One vector is turned by the same rotation once a step. Each row is the vector after some number of steps, and that number follows the row.
The counts run from 0 to 391.
[ -5   0   1 -19   0 -16   5   4 -35  12 -12  12  -6 -17  12  -8 -22   5
   5  14  -1  -5  -1  14  14 -10   1  35 -10   9  13  13   3  26  13   0
   6  -7  17  -2 -13  -5] -> 301
[ 10   7   1  -2  15   6   7 -25  -5   4 -24   6  12 -42  -5  -6  -3  10
  10   3   4  -7   3  -3   4  -1  19   7  20  -5   9  -9  16  26  18   4
  13 -32   3  14  13  20] -> 63
[-16   1  -5 -27  -2  17   8 -18  -9 -32   3   4  23  -7   4 -12  20 -11
 -16   6 -14   2  20  -4 -16 -16   9  22 -14   6   1  -2  -9  -3   3  -9
  10  14   1 -16 -15 -12] -> 143
[ 30 -12 -29  -8   0   0  -7 -10  -6  19  -7  -2 -17 -17   2  -3 -20   7
  15   4   4 -17   1  16   8 -19  -7  19  -3  -4 -20 -15   4  -3  20  19
  -1 -18  11  11  -8   2] -> 81
[  9  10 -21 -21  10  -1   0 -18  -7   1  18   4  18  -8  28  -9   0  14
  -2  11  -5   0  24  -3 -13  -3   9  23  -4   8   1 -10 -18   0 -10  -3
  33  20  16   1  -1  -8] -> 147
[ -2  -2  21   1  -2  27   7  -4   5  10  11  -4   7  -8  -3 -16   3 -30
  -4 -23   1  18   7  -4 -15 -14  22  16   1  19   3  21  30   3  17   7
   9   5 -24   0  10  12] -> 37
[-14   0  -4   5   3   9 -22 -13  -4 -19  -1  -7  41   3  -6   4  16 -10
 -32  11  -1   6  15  16 -27 -17 -15  -1   7  13   6  12 -10   3  -7 -15
 -10  16   3  -7  -4   4] -> 139
[ 11 -11 -11  -1  14 -32 -12 -26 -24 -19   1 -10 -10   6   1  12   2   1
  -9  16 -27 -19  -5  -3   8  -8  19   9  -1  16   1   0   4 -13  21  -3
 -19 -15  -5  11 -22  -8] -> 234
[ -5   6 -18  23   0  -3 -26 -20  12   0 -26  -8   4 -25 -22  -8  -9  -1
  -7   7   6 -19  -6  22  22 -11  -3 -20  12   7  -5  -7  -3  12   6  24
  -4  -1  16   1  19   3] -> 203
[  1  -5   6 -18  -2  27 -15   3  24  16 -11   8  20 -20  23   8   2 -15
   1  -1  13  10   9  15 -26 -11   1   5   1  18   5   2   8  20  15 -12
   4 -13  14   8  -7  30] -> 294
[ -7  -6  -1  -1 -19   7 -20 -25   7  21  -1  -2 -14  -9 -26  30 -20 -23
  -5  11  -3  -1  -7   3  10 -24 -10 -12  -1  23  13  -2  -5   0  -7   6
  -2   0  -4  -9   5  -4] -> 326
[ -1   0 -34 -27  13   6  -6  -7  -6   6  -3   7  25 -25   7  -9 -14  16
 -20  -5  15  -2   7   6  -4  -8 -17  24  13  -1  11   5   1  11 -23 -13
  21  14   7   4   0   5] -> 284
[ 10 -13 -14  21  14 -22  -5  -5   1   2  15 -13   9   3   0  11  13 -11
 -12   9 -19  10  28 -22  -6  13  -8  10  10   2   9  24  -9  -3   4  13
   5  27   3  26   8  -3] -> 254
[  6 -18 -14   7  -2 -20  -6  -8  -4  13  -5  -7  14   5  14  13   2   5
   1  16  -4 -22   8 -18  13   6  10  14   6  22  13   3 -14 -17   8  27
 -17  35  -4  12  -5  16] -> 252
[  7   7 -13  18  13 -20  -2   7  -3 -17  11 -16  10  16  -6   8  16 -31
 -14  -8 -11   3  19 -11   6  -7 -19   4 -22   2  -3  17  -6   7 -18  11
   4  20  -8  14   8   5] -> 120
[  9 -13 -23 -18  -3  -8 -12  -9   4  -6 -16  10  -3  10  21   7   1  -7
  24  21 -14 -27  -2   9   3 -10   0   8  -7  24   7  -7 -16 -24   9   2
 -20 -14   4   3 -18  10] -> 230
[ 12  -2  10  -4   9  -2  18 -10  -2  -6  -2  -8   8   6  29 -16   5  -9
  -3   2 -22   4  23  -7 -21  -3  23  26   4  11  -9  -4  13 -10  29  -2
 -17  -9 -19  -5 -13  -1] -> 383
[-11   2   5   1  11   2 -27  -7  -4 -23   6  -8  29 -14   3   2  23 -12
 -20   4 -13   3   8   3 -28 -10  -2   2   8  17  13  26  -5   6   3 -13
  -8  -3   2  25  -4  27] -> 138
[  9  -4  26  -2  -3   4 -19 -33  -1  19  20  -7  -5 -19   3  15 -30 -13
 -26   6   2   6  -2 -12 -13 -10  28   9   7  10  -4  11  22  10  10  13
  19   4  -1  -1  -8  -3] -> 170
[ 13 -19 -13  -4  14  -3  25  -2  -1 -11 -21 -16   6   3  27 -17  10 -14
  -2  -1   2   4  14  -4 -18   2  12  24  10  14   3   9  18 -10  19  -1
 -22   6 -19 -10 -19  -2] -> 384
[  2   9  28 -11  -2  19   4   7  18  27  21   2 -10  -9   3 -12 -17 -27
   0  -7 -15   9  11   2   4 -13  10  10   0  11 -16   0  12   9  21  15
  27  12   4  -6  -1   0] -> 174
[  6   0 -11 -20   9 -12  -8 -25  -7   4  20  -6  22 -12  36 -15  -1  15
 -10   6  -3   3   4  -3 -20  -9  26  20   3   9  -9   2   1  -5  10  -1
  16  -7  12  20   5  -6] -> 148
[  2  -3  -7   4  10  -3  -1   2  10  -4 -12  -7   5   8  -4 -19  16 -19
  17  -9 -46 -22   5 -14  19   0   3  14  16  23  -4  -7  -1 -15  17  15
 -15 -14 -20  12  -3   0] -> 111
[ 10  -5 -36 -27  10  -4   9   1 -13  -2   9  10  15 -12  25  -3   2   4
  -2  -6  18   8  22   1 -14  -1  -4  28 -12   1  12   5  -6   2 -11 -15
  24  20   7   4 -11  10] -> 146
[-17   4   3  -1   5 -26 -18  14  -6 -11  21   6   7  12  12  -3  18 -13
 -16   8 -26  14  16  19   1 -12   0   8 -20  26  -6  11 -11 -12  21  -8
  -1   5  14  20 -12  10] -> 3
[-19  -8   9   6   0  15   0  -8  -3  11   9  -4   1  -7   1  -3  13  -4
 -13  14 -24  21  20 -10 -28  -2  17   0   6  34  18  12 -12  -7   3  -8
  -9  24   6  -6 -12  -6] -> 20
[  1  -6 -13  16  12 -11  14 -15   5  12 -20  -9 -17 -10  -3  -5 -24  -3
  12  15  -9  13  17  -2  18  20  21   0  10  12  13  -9  -1  19  11   4
  15  10  10 -15   5 -21] -> 318
[  1  15   1   8  15   2   4 -25   6 -11   2   6 -15  -1 -37  21  -9 -31
  -5  -4 -20   9  16  -9  16  -6   2 -11   0  10   6 -18   5  15  -6 -10
  23   2 -15 -24   2 -15] -> 329
[ 13   3 -18  17  20  -7   8  -8  18   0   9 -10 -24  -1  -3  16  16 -31
  -9  -9 -10  16  15 -17  -8   4  -1 -20  -7  21   3 -13   7 -10  -6   0
   2  10 -10  14  -7   6] -> 105
[-11   7 -21 -10  -1  -9  10 -20 -16 -22 -10  11   4 -11  11 -13  15   3
   9  24 -21 -15  19  -4 -11  -4  11   0   3  19  12 -14 -29 -26   4  -4
 -20   2   1  -5  -5  -6] -> 367
[ -3  17 -11 -18  13  -7  -3 -18 -16  19  12   6  26 -22  11 -14 -19  25
 -24   3   7  -1  10   6  -3 -15 -10  18  12  -1  -3  -8 -13  10 -11  -1
  21  13  17  -3  10 -10] -> 285
[  0  12 -22  -4   6 -16   2 -17   8 -28  -6  16 -12  -7  10  15   4 -25
   9   8 -13   1  12  12  16  -8  15   1 -17   3   4 -17   9   3  14 -18
  13 -32  -5  12   9   6] -> 212
[  2 -15   0  -2  -4 -11 -30  -6   1  18   3  -3  14  -3  18   6 -16  -2
 -16  16  -7 -17  -7  -4  -5  -6  -1  15  27  17  14  19  -3 -17   8  17
 -15  21   3  11 -12  20] -> 390
[ 22   2 -30  17  20  -6 -13 -17  -1  -7  -9  -9  -2 -12  -7  11  29   2
 -11  -9  18   2  13  12 -12 -13  -8 -18 -11  15   1  -5   6  -8   5   0
 -15   4 -15  24   3  29] -> 358
[ -1  16  16 -12   2  20  14   5  17  31   7  14  12  -4  22 -17 -12 -22
  20  -2  -7  -3  18  -9   3   3   8   7   1  20  11  -2   5  14   2  11
  19  15  -3   1  15  24] -> 40
[-10   3 -24   3  -5  12  -2  -7   0 -12 -23  20  -4 -17 -23  27   6 -18
  17  -2   2   2  24  10   7 -21 -14   5 -18   4  10  -4  -4  11  -5 -16
  -6 -20  -8   2  -3  19] -> 209
[  8  -7   5  -9   0   7 -29 -29  -6  21  22  -7  11  -5  -6  -1 -26   5
 -25   3   1  -3  -9 -17  -8 -16  11  12  19  24   6  13   3  -9  -4  12
  10  21  -4   2   0  -2] -> 32
[ 11   2  13  -3  12   0  -2 -28 -15  16  19  -8 -12 -24   0  15 -21  -9
 -25  10  -3  10   4 -25 -17  -1  13   2  11   7   8  11   8  18 -16   5
  24  15  12  -9 -11 -12] -> 169
[ -1  12   5 -15  12 -18  -3 -12 -20  22  20   3  17 -23  20 -18  -9  23
 -25   0  -1  12   3   2  -2 -23   4  19   6   2   1   2   4   9  10  -1
  14 -14   8  17  17  -1] -> 286
[ -4  16  -2 -19   2  -4  -6 -20  -2 -11  -5  25 -14 -25   4  13 -11 -21
   2  17  -6  -1  -3  10   2 -24   6  -9 -10   9   7 -11  11   1  11 -20
   1 -37   2  -2  -8   6] -> 74
[-13  -2  -8 -10  14  -5 -11  12 -10 -34  15  -1   5  -2   2  -9  18 -25
 -11  -2 -31  16  13  10 -10  -6  -1  10 -12  21  -2  20  -3  -5   8 -20
   4  -1   1  12 -16   1] -> 4
[  7   0 -10  -5  14 -31  -2 -30 -15  -7   3  -4  -5   9   4  15   2   2
  -6  30 -27 -17   7  -4   5  -4  11  -1   1  15   2 -16 -18 -15   7   0
 -12  -4   9  -3 -10 -27] -> 233
[ 14   6 -14  -8  -2  11  19 -26   5   9 -12   4  -1 -21  -2  -7  -5 -14
  21 -17  -2  -8  -6  -5  13 -19   9   7   2   6   3 -13  18  12  15   5
   4 -32 -15  -3  26   5] -> 197
[ -6  18   2  32  -4   1 -18 -20  -3 -13 -18 -17  -3  -5 -22  -1   2 -10
  -4   1 -11 -17  -4   5  20 -13   6 -20   1  26  -7  -3   0   6  -2  26
 -15   2  -5  -7  12   7] -> 341
[ -2   9  -1  18   8  -7 -10   8  -5   5 -17  -1  -1 -12 -29   2   7 -12
  10   4 -15  -5  15  23  16 -15 -33  -4  -6   4  -5   9  -3  27   6   7
  -1 -18  12  15  11  14] -> 205
[-19   5  -7  -6 -26   7 -22   2   1   1 -17  15 -17 -19   1  -2 -18 -19
  10  14   1  -5  -4  33   4 -29 -14   2 -15  10  -2  11   3   5  11   9
  -9 -17  12   8   5  22] -> 70
